One turn sends every row of this set to another row. A few are shown first. Where does it send the rows asked after them?
Pim: -5 -7 17 -14 -19 -4 -1 5 -3 11 4 -11 14 2 4
kagu: 9 9 -11 -14 12 -16 -2 -15 -4 -1 15 6 9 -3 -4
rezig: -7 -12 7 14 0 1 11 -18 2 4 18 0 6 -6 -16
Fevag: 0 -1 15 0 12 -4 -1 20 7 5 -1 18 -4 4 6
nakeg: -3 14 -13 5 12 3 -12 1 -13 9 -2 -2 3 -27 5
Vemi: -4 1 -18 -2 17 10 -11 19 -5 17 14 -1 6 2 4
Zuvur: -6 -6 9 -3 -28 1 3 -12 -4 3 0 -2 6 -6 4
lon: -13 -6 8 -3 -17 10 4 20 -6 9 -3 -8 13 10 5
Zas: -5 -1 -1 6 26 3 -2 -8 -23 8 -2 0 3 -4 19
bukan: 0 -1 -20 -5 11 -3 -3 -14 -7 -1 27 3 12 0 0
gazam: -5 7 -9 -4 20 8 3 -2 -5 27 7 -15 -4 -9 -5
vuk: -4 -2 -4 15 14 9 16 12 2 -11 1 -2 -10 2 -16
nog: -5 -3 2 11 3 -16 -12 2 0 7 -8 -3 -3 16 23
vufim: -9 -12 3 4 -18 6 12 -11 -14 -10 0 -17 9 2 -1
fudo: -14 -9 2 9 -19 12 15 1 -5 2 -3 -8 2 15 5
Teg: -4 -8 8 -5 -14 -5 2 6 -7 -7 0 -28 17 3 2
Pogep: 2 -4 19 7 -2 -20 -4 -10 11 5 12 6 11 -7 0
Meken: 1 0 -14 -11 15 -8 -8 -7 -6 2 26 1 17 3 3
Dev: 8 8 -13 -11 16 -14 0 -12 -10 -9 14 -2 14 -3 -7
suru: 12 13 -15 2 22 -8 7 2 -3 -1 -8 -15 -6 1 -8
Kud: -4 4 10 2 -25 -3 7 5 -1 1 -16 0 4 3 8
vov: -13 7 -20 10 -6 10 -7 10 -6 5 -4 -11 -2 -10 -16
sadu: -5 4 3 5 -18 0 12 12 -2 -6 -15 -20 7 6 -4
liziv: -4 -7 -20 14 15 8 1 -6 -6 8 12 4 -8 10 15
nedo: -4 -2 -1 18 3 1 7 2 16 0 5 14 -16 2 2
gizat: 1 8 -8 11 20 -13 -2 -9 1 13 1 -20 -6 -3 17
zufe: -9 -1 3 1 11 5 -9 15 -27 -2 -16 3 10 2 2
Rofo: -2 -4 3 14 5 -6 1 1 -4 -15 11 -14 20 -15 -17
Tabo: 11 14 -6 -4 14 -8 -5 0 -7 5 -12 17 -5 -7 6
zalek: -3 -11 19 1 12 -8 -6 9 -6 1 15 -2 27 -2 -3
Kide: -7 2 -2 2 2 -1 10 -9 4 22 -4 -9 -16 14 -10
Mokal: -4 0 0 8 14 2 -3 34 4 -8 3 -3 5 -1 -3

suru goes to -> Vemi
zufe goes to -> nog
Fevag goes to -> nedo
Now these:
gazam goes to -> nakeg
Rofo goes to -> zalek
Zuvur goes to -> vufim
lon goes to -> Kud
Dev goes to -> Meken

